The rows of T fall into 3 groups, which share some directions, and each row is roughly a mix of its group's hidden directions.
T (109 x 13):
[[ -5  -6  41  11 -27   7  -9 -40 -46 -26   4   6 -21]
 [  2  20 -26   6 -39 -35  -4  19  12 -11  20 -10  51]
 [ 19  -2 -16  12 -16 -10  28  22 -57  25  -5  32 -15]
 [  0   6 -28  15  20 -12 -34  14 -29  -8  41  -7  45]
 [ -3 -15  -3 -36 -11  57  33 -22 -12   7  14  11 -24]
 [ 40 -18 -29  -2 -17  15 -49   3   7 -32  12 -12  23]
 [-11  -9 -46 -28  33  16   9  19 -25  42  10   7 -12]
 [ -7 -11   9  14  12  -6 -18 -21  29 -17   2 -21  68]
 [ 20  32 -22 -21 -11  31  -9  -9 -16 -39 -16   1 -44]
 [-38 -15 -23 -28   0  24  23   4 -29  46  17   8 -14]
 [-20  -5  35  18 -21 -45  13   8 -10  -6  -7   7  52]
 [-15 -28 -35 -12   9  55  27  13 -13  -9  -9  13 -28]
 [-19   8  -1   7  28  -7 -16  -7  35 -21  21 -25  57]
 [ 15 -49   3  11  48  28   6   8  -5 -11 -14  18  30]
 [ -8  12  23 -12 -25 -25  -8  38 -30 -27  15  18 -42]
 [ 18 -31  -2  33  30   0  37   5  -6 -28 -45  -6   7]
 [-10 -35  16  27  44 -29  31  22  22 -12  -1  -6  20]
 [  0  56   5  24 -14  32 -22   9   8  17 -37  -1  19]
 [ 21  11 -17  -5 -42 -23   0  37 -40   7   4  21 -30]
 [ 19   6 -18   8 -14 -10 -70 -10   4  -7 -28   5  25]
 [ 15 -20 -18 -17  36 -16   9  -7 -22 -27  58   0  10]
 [ -5   8 -10  -9   2 -44   8  59  25  24 -11   5  20]
 [ -7  44 -50  -5  -2 -18  14  20  23  30  20 -14  10]
 [ 29   4   4  21  18 -15  46 -27 -35 -25  -5 -13 -28]
 [-54 -11  -5   9 -40   4   7  -3 -35  37 -11   2  -3]
 [  4 -59 -12  12 -28 -23 -31 -27   6  -6 -19  15  12]
 [ -5  26  25 -27 -11  -4  23  39  17  28 -37  11 -28]
 [-16  28   2 -12 -32  26  16  12  11  37 -38  21  29]
 [ -5  -1  23 -15  22 -15  55  29  -9   2  18  -6 -42]
 [ 11 -44 -11  17  53  -5  31  22  10   8 -10   0  23]
 [-24  42   6 -33 -11  12  13  -5   9   6 -10 -37 -45]
 [-23 -24 -24 -65 -17 -15   0 -22   3  -1  19 -13 -12]
 [ 16  10  -3 -20   5  20 -39 -10  -9   5   0  -9 -68]
 [ -5 -45  10  52 -12  -6 -44  -8  18  -7 -12   0  -4]
 [ -2 -46  30  17  12  14  -4  -9  43 -15  16   2 -39]
 [ -8   6   0  -6 -68 -10  40  16   6 -21   2  17  -9]
 [ -3  41 -45 -16 -33  -3   4  10  36   0  26 -18  -9]
 [  2 -30  29   0  42  -9   7  24 -10  34 -40  20 -12]
 [  6 -29  34  41  -2  -7  21  -2  27 -43 -22  -4  18]
 [-16   7  16   5  19 -34 -35   9  21 -15  11 -23  54]
 [  9  41  -7 -32 -19 -12 -30  28   4  22 -43  11  11]
 [  5   7   1 -44   6  43  25 -15   3 -26  25   7 -39]
 [-15  30 -20 -28 -13   9  21  15  43   8   5  -6 -48]
 [ 52  31   2  -5  18   8  39 -20 -15 -14 -21  25   7]
 [-23  10 -27  36 -37  -7 -34  17 -20  -5 -41   0  -3]
 [-23   4  21 -20 -27  12  -2  -4  49 -50  12 -12 -12]
 [-21  49 -19  21 -11  15 -34 -10 -17   1  -4 -43  12]
 [ 15 -17  -8   1  -3  59   7 -45 -11 -17   1   3 -31]
 [ 29  10 -50  -2  42 -12 -10  18 -29  18 -26  -6  -3]
 [  1 -21  16  22  35  -6  -5  13 -52 -25  16  20  31]
 [-16 -28  30  14  19  34  37 -45   1  -1 -19   8   7]
 [ 19   8 -20   6  17 -13  44  -4 -51  -6  17   9  35]
 [-37   2  39  10 -23 -14  39 -31  22  -1 -13  -4  27]
 [-23 -16 -16  10 -49  30  -8  -8 -26  43 -16  10  13]
 [ 22   7  10 -17 -23 -15 -57  12 -18  -6  -2  -7 -46]
 [-14  11   3 -47 -26   8  53  -1   4  27 -26  11  -8]
 [  7  -7 -33   7  14  35 -14  33  24 -49  -9  12 -21]
 [ 14  38  10  40  17  24 -27  33   5   8  -4  15  35]
 [-16  15 -13   2  -3  36  28 -58  31  11   3 -20   0]
 [  0 -47   2  -9   3 -14 -19 -32  19 -29  18 -17 -43]
 [ 36 -28 -12   0   5 -22 -28   8  -4  -4  -7  45  43]
 [-10   4  18 -14  -7 -32  -6  61 -11 -31  15  19 -20]
 [ 14 -13  -5   3 -25   1  22 -24  24  51 -46  -2  10]
 [  0  -4 -27 -57   8  -7 -40   1  10  -8  35   4  20]
 [ -3 -24 -13 -20  48   7   5  28  31  19  42  10  11]
 [ 30  35   4  20   4 -12  39  17 -36   9 -36  16  14]
 [-11  28   6  -5  -7  27 -57  24  38  16  -9   3  14]
 [ 35  13 -24  28 -27  16 -36   2  -2 -26 -43   2   4]
 [ 13   4 -29   7 -36  15 -30  -9 -29  47 -24   4  20]
 [ 16   1  15  38   2 -48   3 -10 -21  10 -41 -18  27]
 [  6 -17  10  19  33  23  15 -15 -63   2   2  23 -16]
 [-19  40 -25 -23 -30  18 -35   5 -12 -14   7   7 -40]
 [  7  53   3  17  -2  21 -15  32  -1  23 -26  14  37]
 [  0  41 -31 -20  28 -37 -17  11 -34  15  -3 -12 -23]
 [-13  -1  32  28  -6   9  50  -2   4   6 -21 -14 -48]
 [ -1 -19  30  16 -16  31   5 -64 -20 -15  -8   0  -4]
 [-30 -12 -46  23  -6  12  -3  27 -33   3 -40   4 -14]
 [ 12 -19  19  -4 -54   8  21  -7 -19  -3 -25  24 -41]
 [-50 -24  20   7  14  -7  50   8  -3 -26   1  -4 -23]
 [-27  31  11  -2  24  22  19  48   1  18  39  -5  11]
 [-17  31 -10   2 -48 -22  50   6 -11  20   3  11 -15]
 [  2   4  -5 -19  11  32  12   6 -10   4   1  13 -75]
 [-17 -27  -1 -29 -18  52  24 -13  -4  33  25  16  -2]
 [-13  -7   6  -1  18  17  58   2  -7  33 -23  25 -33]
 [ -6 -16 -38 -20  35   9 -10  29   4  47  28  11  11]
 [-59  21   5   3 -19  25  20  14   3  27  12 -33  -8]
 [ 47 -19  10  26   2  19  21 -16   5 -37 -42  -4  10]
 [  2  44  18  20  32  37 -27  27  24  -3  22  -7   2]
 [ 12 -17  32  17  41 -47  34  -3   7   0  -4 -15  23]
 [-31  16  33  33 -33 -49 -15  -4  -2 -10 -13 -12   8]
 [ 12 -23  -8 -14   0  28  38  19   6  18 -29  27 -46]
 [ 24 -30  25  -5  19 -23 -44  25  -5  23 -38   3  -2]
 [-19 -72   6  20 -14  -5  18 -25   9  -4  13   6  -9]
 [ 41  -6 -14 -29  -1   3 -31 -15  18  -6 -17  43  34]
 [ 28 -50  21  29  17 -18   6 -17   8 -28   0   9 -34]
 [ 10 -21 -22   8 -36   3  28  12  28 -20  -3   7  55]
 [-10 -13  17  19 -14  52  17 -45  37  -2  -8   5  -8]
 [ 12 -40   0  22  18  30   0 -28  18 -18  37  24  28]
 [ 44  -6   6  -3  26 -13  56 -10 -23 -18   2  25  -5]
 [ 35  46  -3 -21 -14  13 -20 -21  -8 -38 -10  -4 -32]
 [-34   4  -7   5 -26 -25  23  38 -33  35 -16  -4  21]
 [-46 -41   0  15  28  -9  24  35  19   7  18   5  10]
 [-15 -29  29  -7  27  22  32  26  -7 -29  -5  32 -28]
 [ 16  11  -6   2  21  20 -21 -47  11 -39  24 -28 -25]
 [-21 -21  -7   9  33 -37  22  12 -23  50  -4  -9  21]
 [ 19 -36 -15   0  -2  11  18   9  45  18 -36   4  38]
 [ 11  -9 -31  26 -39  39 -22   2 -14  -3 -43  10   5]
 [-29  13  26 -32  22 -33  33 -13 -15  16  32 -12 -19]
 [  5 -26  20  -1 -19 -36  21  32  -1  21 -44  25 -18]]

Here is one row of each group, with its name. Which group are the others in?
[-19  30 -15   5 -27  47 -24 -36  16   9 -14 -12  26] : V
[-24  20  46  -4 -19 -14 -29 -23 -15 -31  17 -12 -28] : U
[-14 -48 -11  43  -5   6  15  15  -7  21 -33   4  32] : C

[ 44 -17   3  43   5  -6  -9   3  18 -19 -37  -4  35] : C
[ 32  16  13 -38  35 -21   6 -17   1  34  36  -7  10] : C
[ -1  29 -41  -6 -24  21   2 -31  42   0  18 -29   8] : U
[-31  -5  14  10  -6  21  37 -39  34 -23   5  -8  33] : U
[  3 -10   9 -14 -34  61  18 -23   5 -28   1  12 -22] : C
[-24 -41 -16  15  35 -13  29  23 -13  38  -7  -1  20] : C
[-23   9   2  10  -8 -43  16  34 -37  12 -10 -32 -29] : V
[ 15 -16 -11  23  23  35  19 -50 -28  28 -13   4  11] : U
[ 21 -54  -5  -9 -13 -11 -22 -12  21  -1 -15  44  25] : V
